In the rows, 128 means zero.
Each path below is one point turned by a fixed rotation once a step. After each direction that follows a path, write how fast that rotation turns it, in degrees a step (0 if it stays still).
Each turn is a multiple of 5 degrees from 10 to 175, or 0.
Each row of a path follows its step; steps can be skipped.
path 1
step 0: [127 132 130 120 118 126 123 131 127 129 130 124 124 128 135 122 125 133
 128 126 127 125 126 127 137 114 129 134 105 133 125 130 127 136 134 134
 129 134 124 132 126 132 120 126 124 113]
step 1: [123 130 129 134 126 125 121 118 121 126 129 131 136 122 122 115 125 130
 134 124 126 135 135 122 144 119 118 136 113 128 119 131 125 127 128 124
 127 130 124 127 128 127 122 119 132 137]
step 2: [129 125 124 129 139 127 136 128 130 144 124 141 124 129 127 121 129 124
 130 131 130 125 134 135 137 127 119 139 123 126 127 135 126 115 132 120
 117 131 127 124 127 125 114 121 124 129]
step 3: [118 134 130 121 135 127 135 131 134 133 119 136 113 134 128 121 130 129
 134 128 133 125 119 125 146 119 132 125 126 134 128 141 127 129 135 126
 124 125 129 124 127 121 133 129 120 122]
step 4: [122 139 129 126 131 132 132 121 127 123 116 138 123 130 132 113 128 129
 138 132 134 123 129 126 130 123 127 128 114 139 124 123 125 133 120 134
 134 120 130 134 133 129 124 138 128 135]
step 5: [130 127 131 125 127 135 126 120 126 124 123 134 120 133 140 119 129 132
 133 122 133 128 137 137 123 125 122 134 116 132 127 133 124 132 127 123
 130 136 124 138 130 135 113 120 124 117]
step 6: [118 129 133 129 125 116 112 121 120 131 129 132 116 122 123 120 125 136
 129 121 122 131 126 125 131 120 124 132 119 135 131 141 128 124 130 116
 122 131 124 127 131 130 127 121 123 126]
step 7: [124 132 133 118 127 116 132 124 129 141 131 132 123 126 120 119 129 127
 125 133 133 118 131 128 139 122 122 139 124 134 120 126 124 123 124 121
 117 128 130 128 125 138 121 133 126 140]
step 8: [126 122 135 125 132 127 136 130 144 131 125 133 125 136 131 118 132 134
 135 125 135 128 127 128 142 121 116 134 127 128 119 126 129 139 127 127
 121 124 130 133 125 124 126 125 112 124]
step 9: [118 133 125 131 138 128 123 117 130 120 118 143 123 132 130 125 120 131
 135 128 129 125 129 130 132 123 114 124 118 136 129 126 140 130 129 122
 128 126 126 135 124 116 133 133 125 128]
[126 131 122 128 131 130 127 125 130 125 127 127 126 128 126 131 129 128
 131 127 132 127 127 129 126 128 128 127 129 128 129 130 128 129 126 132
 130 129 129 128 128 128 127 130 124 127] : 65
[128 128 128 127 128 124 128 130 131 128 127 130 130 126 124 131 127 128
 125 127 133 128 130 127 130 128 127 129 127 125 127 127 128 129 127 128
 126 131 128 126 129 122 126 127 128 129] : 60
[126 131 127 131 125 130 129 126 127 130 130 127 128 125 125 130 127 125
 127 127 126 127 128 128 128 128 129 131 125 124 128 129 126 129 127 125
 128 129 126 130 130 132 129 125 125 128] : 70
[129 130 127 126 128 126 126 127 128 128 128 133 132 127 131 129 126 128
 130 127 125 129 130 129 130 129 129 126 131 128 130 130 127 125 125 128
 126 131 128 126 129 130 129 128 125 127] : 90
path 2
step 0: [128 121 120 131 121 123 127 139 140 125 128 125 132 125 138 122 120 133
 136 132 129 133 128 126 131 136 140 119 137 143 126 121 118 130 124 128
 131 132 121 131 130 129 117 126 127 128]
step 1: [140 126 119 119 130 121 132 132 130 120 136 132 128 126 133 118 127 118
 137 124 122 127 119 128 128 133 130 126 141 118 126 117 126 121 121 137
 134 130 137 133 129 121 129 127 124 121]
step 2: [137 125 126 128 127 133 117 130 117 124 138 135 140 130 121 127 136 128
 129 122 122 121 123 128 136 132 123 141 129 123 132 125 121 128 134 140
 122 126 129 128 118 128 116 126 127 130]
step 3: [132 129 135 125 126 137 121 144 131 131 126 122 130 123 119 134 136 124
 128 133 129 125 117 124 134 127 132 125 127 135 127 135 116 134 127 122
 129 126 133 130 132 129 108 133 123 132]
step 4: [132 134 134 123 136 121 124 129 128 123 114 118 121 122 120 127 132 131
 133 132 123 127 129 119 125 122 128 126 145 116 122 128 132 126 125 126
 132 122 134 132 135 130 123 128 115 133]
step 5: [125 124 127 132 133 117 120 134 118 119 118 132 136 128 121 125 116 136
 122 125 130 128 132 124 138 120 133 129 138 117 125 127 130 133 133 124
 117 125 122 127 119 129 126 121 129 127]
step 6: [129 129 119 125 129 125 134 150 134 128 122 129 138 127 134 137 118 125
 131 133 139 128 125 128 136 119 136 126 131 128 132 132 130 123 132 133
 125 133 119 125 128 125 123 140 132 123]
step 7: [132 134 119 126 133 129 132 126 138 127 135 126 131 134 139 134 134 130
 138 133 127 125 123 127 133 130 137 138 141 119 127 126 136 112 120 125
 129 132 130 131 126 137 128 134 126 138]
step 8: [123 133 128 140 119 129 119 134 125 122 141 141 128 134 130 124 130 128
 125 124 127 121 129 125 140 136 125 121 140 126 129 123 124 119 123 121
 127 125 130 121 122 135 122 121 128 135]
step 9: [126 130 130 137 121 128 120 140 145 120 127 122 124 129 124 125 130 112
 126 123 136 122 128 126 125 123 123 119 131 125 138 126 115 126 128 137
 132 129 132 132 125 126 119 130 130 125]
[130 126 125 129 129 126 128 128 128 131 129 129 127 131 126 128 130 130
 130 127 129 128 129 128 130 128 126 129 127 128 127 128 133 129 128 129
 125 127 131 129 125 131 129 122 125 130] : 125
path 3
step 0: [123 123 127 140 134 125 128 132 137 130 129 125 134 120 133 126 122 131
 114 122 122 121 134 120 137 139 129 134 131 138 123 124 123 138 126 121
 136 122 125 133 132 124 123 138 129 132]
step 1: [123 133 135 131 132 131 128 146 133 128 130 123 137 122 132 132 124 134
 128 133 133 132 119 121 131 142 118 128 132 129 133 123 118 134 134 129
 124 130 120 135 121 125 134 133 121 124]
step 2: [126 123 137 133 121 125 137 137 131 137 127 123 123 121 134 136 123 134
 130 139 120 132 130 126 124 132 121 132 129 132 133 119 131 137 126 122
 134 124 134 127 125 111 134 135 133 136]
step 3: [132 134 133 135 128 119 135 133 138 131 127 134 137 120 129 124 121 139
 128 122 121 125 131 131 142 133 118 131 125 131 133 124 119 139 127 123
 128 127 125 127 128 132 126 140 138 129]
step 4: [126 131 134 136 127 137 124 146 129 129 118 121 130 119 128 144 123 132
 126 129 125 135 121 132 135 128 130 123 132 131 130 124 114 133 124 125
 124 126 125 125 121 132 129 136 125 136]
step 5: [125 132 144 131 126 125 132 141 124 137 126 130 135 118 128 132 119 130
 133 126 125 131 130 123 125 126 125 127 130 125 121 125 137 135 124 126
 133 124 126 130 122 126 141 130 142 142]
step 6: [128 134 134 135 126 124 135 137 139 132 125 123 139 133 125 135 117 142
 124 121 124 118 130 132 139 133 123 128 133 122 129 128 132 132 123 121
 129 126 132 117 133 133 127 127 126 137]
step 7: [119 127 138 127 135 126 130 144 125 121 120 117 138 126 130 133 118 128
 120 134 125 132 122 132 134 126 125 122 128 129 129 135 125 127 133 127
 138 120 118 126 127 136 125 135 132 137]
step 8: [117 126 134 137 125 132 130 138 134 133 129 128 139 122 124 134 117 135
 129 123 121 132 120 123 117 123 119 128 134 132 125 128 140 139 126 131
 138 124 127 133 125 129 124 121 130 131]
step 9: [134 122 143 128 126 124 134 133 130 135 131 122 143 128 126 136 121 134
 128 125 121 125 131 130 132 125 113 127 128 121 130 118 130 125 134 119
 135 126 123 125 130 135 126 131 117 125]
[126 128 129 129 127 130 129 128 129 131 125 126 128 126 130 128 131 126
 130 129 128 133 130 126 128 127 126 127 129 127 131 130 130 128 126 131
 128 129 127 129 125 126 129 122 129 128] : 115
[129 126 130 128 127 129 128 130 127 128 130 124 129 130 127 129 129 127
 129 130 129 131 127 130 131 127 129 124 129 125 131 126 126 125 129 127
 124 129 129 125 130 126 127 129 122 128] : 140
path 4
step 0: [132 134 118 124 120 134 142 130 138 126 122 128 124 121 138 131 135 123
 136 142 129 130 124 122 126 136 128 136 138 132 131 123 132 134 129 129
 135 132 114 144 126 122 131 130 130 135]
step 1: [127 130 127 129 139 139 145 121 122 122 124 125 118 132 133 134 126 131
 121 134 130 129 129 122 129 135 129 130 142 135 134 125 142 117 129 132
 126 136 118 132 135 121 133 118 124 121]
step 2: [130 129 124 124 124 140 140 118 127 124 117 137 135 129 132 134 126 124
 128 129 133 125 118 133 137 134 119 123 132 128 138 135 137 123 111 130
 124 131 135 136 136 132 133 119 134 134]
step 3: [129 139 125 123 120 125 135 117 115 118 119 135 128 132 136 132 129 136
 129 131 129 120 126 130 147 128 132 123 116 132 129 117 133 120 127 132
 130 128 127 133 132 132 136 133 138 120]
step 4: [133 126 128 138 118 140 130 130 121 131 119 128 125 116 143 126 131 136
 132 131 136 123 135 126 128 131 124 137 110 130 124 127 127 117 123 130
 126 134 133 140 127 128 142 125 130 126]
step 5: [141 119 129 132 131 141 134 131 133 119 116 125 132 133 127 130 131 138
 124 120 117 128 125 123 134 139 130 132 119 129 122 121 116 120 130 138
 132 136 124 139 136 131 132 128 123 126]
step 6: [136 123 136 125 117 134 136 125 134 127 114 130 127 127 120 142 119 127
 126 126 125 130 122 122 127 131 138 141 120 120 125 133 132 123 143 122
 126 127 131 134 136 129 136 118 134 130]
step 7: [138 139 130 124 123 129 139 125 131 123 114 120 138 124 118 131 121 131
 139 132 129 133 117 125 120 122 133 135 124 136 119 127 136 126 128 129
 121 133 120 139 129 136 123 132 128 120]
step 8: [140 137 128 128 119 125 138 124 130 126 121 125 121 124 129 129 119 126
 134 136 127 122 134 132 125 143 119 139 128 125 127 129 136 125 131 139
 128 120 110 138 125 124 121 122 128 130]
step 9: [127 129 122 126 122 137 140 130 133 121 121 128 125 129 125 120 133 131
 127 134 135 127 128 122 123 138 119 130 143 129 134 114 143 128 137 137
 126 140 126 141 131 124 130 127 135 129]
[128 129 130 129 125 126 128 129 125 126 131 128 125 129 130 124 130 131
 131 130 128 130 128 128 125 131 126 130 127 126 127 128 128 127 127 131
 130 127 130 130 130 127 128 134 128 130] : 80
path 5
step 0: [130 128 122 123 127 119 137 134 127 130 136 120 132 125 123 126 125 130
 120 120 117 128 128 134 124 125 128 126 115 129 127 139 121 110 132 130
 140 127 119 122 133 125 127 125 123 144]
step 1: [118 135 129 124 125 127 130 140 140 129 128 129 126 130 120 131 129 125
 123 120 121 116 135 133 138 145 131 115 119 129 127 133 125 127 132 123
 126 123 121 131 135 123 138 126 135 134]
step 2: [119 128 126 126 118 123 128 127 137 136 125 128 127 136 126 118 125 131
 126 121 121 125 134 121 120 132 132 128 130 143 134 133 134 126 125 127
 109 130 132 133 127 117 130 119 131 144]
step 3: [126 131 124 128 120 133 119 123 139 125 126 123 121 130 115 120 133 128
 133 136 137 120 121 119 122 122 129 115 135 136 132 131 125 112 135 128
 130 137 125 129 131 119 132 127 121 137]
step 4: [123 130 122 130 124 126 132 121 134 117 132 130 123 123 132 128 136 121
 132 131 126 133 117 125 140 140 125 126 135 144 134 131 126 121 136 123
 135 122 132 128 135 111 119 124 126 126]
step 5: [128 125 131 140 130 129 132 124 135 129 133 132 130 134 130 120 131 136
 128 111 122 131 126 112 132 129 121 132 125 138 123 118 120 127 140 128
 136 126 127 134 130 117 122 139 127 131]
step 6: [140 123 128 128 124 128 139 126 139 124 133 134 131 120 122 121 116 126
 121 125 140 122 127 110 122 141 126 136 122 124 124 134 125 128 135 120
 135 128 123 128 131 128 126 128 122 135]
step 7: [127 136 121 126 122 125 136 129 125 124 125 120 128 130 126 113 125 121
 128 119 130 131 120 127 132 138 134 130 114 123 130 125 120 125 126 117
 128 116 119 132 116 123 132 122 115 132]
step 8: [126 134 127 123 127 128 126 138 144 129 125 121 126 133 126 111 134 116
 130 128 114 130 128 126 127 123 130 136 118 124 121 131 135 127 142 128
 127 115 124 129 135 130 128 125 130 136]
step 9: [127 130 117 117 128 128 127 128 124 123 129 130 125 120 123 116 130 127
 114 120 124 117 129 134 126 127 126 130 134 128 129 129 134 113 137 118
 119 125 128 141 140 127 126 132 134 140]
[130 127 132 126 131 126 129 127 126 130 131 130 129 126 127 128 128 129
 128 126 127 129 130 129 128 130 127 128 130 131 129 127 123 127 126 130
 131 127 124 128 133 128 126 130 130 127] : 70
[128 127 128 132 124 128 132 129 124 131 124 130 126 131 130 129 131 127
 128 130 129 128 127 130 126 129 130 129 132 127 126 129 128 129 130 128
 130 127 124 128 129 128 127 129 129 130] : 0
[131 129 125 129 125 128 126 125 130 128 127 127 130 132 128 131 126 126
 127 128 129 126 131 132 128 126 128 127 126 130 131 128 128 128 127 131
 127 129 128 129 131 124 128 128 131 127] : 40
path 6
step 0: [137 135 130 131 134 129 120 134 135 129 127 130 139 122 121 132 126 142
 134 140 125 119 137 127 123 119 125 125 119 121 139 127 136 116 127 120
 131 119 134 131 136 132 125 136 119 121]
step 1: [126 134 129 119 140 121 121 133 136 131 128 130 136 125 138 127 125 135
 134 140 129 120 128 132 132 120 122 111 123 124 130 132 136 130 124 120
 134 122 135 128 129 135 123 144 126 122]
step 2: [125 126 125 125 139 125 112 132 129 129 133 114 138 119 133 134 127 129
 136 137 128 128 127 127 133 128 122 125 123 120 132 124 143 129 128 120
 131 134 127 135 138 126 121 145 131 131]
step 3: [112 123 123 122 136 132 122 127 127 130 135 135 130 124 127 136 123 122
 141 136 130 127 132 125 135 125 130 117 123 133 127 126 140 130 128 128
 127 133 129 125 133 124 115 147 135 135]
step 4: [125 124 119 129 128 138 120 138 131 128 136 132 135 124 120 133 126 130
 137 129 130 125 130 114 130 146 134 122 126 133 129 122 140 119 123 126
 122 133 131 124 135 122 120 142 131 130]
step 5: [120 132 112 139 121 136 127 136 131 135 138 141 132 132 132 127 127 134
 141 128 126 121 137 122 134 129 131 119 128 136 130 127 127 118 118 129
 129 127 137 131 134 131 118 137 133 129]
step 6: [134 129 114 135 125 138 126 137 135 128 132 130 138 130 132 125 129 120
 130 128 117 120 127 122 137 132 123 124 132 127 130 128 121 120 109 120
 130 136 135 131 135 131 123 140 127 121]
step 7: [123 127 119 133 127 139 130 135 134 129 129 128 141 120 128 129 129 116
 131 136 115 122 134 132 134 112 120 127 132 131 129 127 118 117 129 125
 129 130 135 136 139 131 115 132 127 122]
step 8: [132 131 126 119 132 136 133 136 143 128 124 132 141 118 122 135 127 113
 127 139 127 120 124 128 126 125 117 124 129 134 131 128 129 123 126 127
 130 139 134 123 132 132 113 129 126 116]
step 9: [122 127 126 129 130 131 131 136 136 136 131 126 144 124 122 134 128 135
 127 142 132 122 128 125 124 119 120 124 118 132 137 115 134 123 133 123
 129 135 133 128 132 136 114 120 132 118]
[126 128 129 129 128 128 128 127 125 130 127 130 126 130 123 129 127 128
 129 129 132 127 128 125 125 131 132 129 124 129 127 126 127 125 126 125
 130 129 126 128 126 128 125 126 130 127] : 65
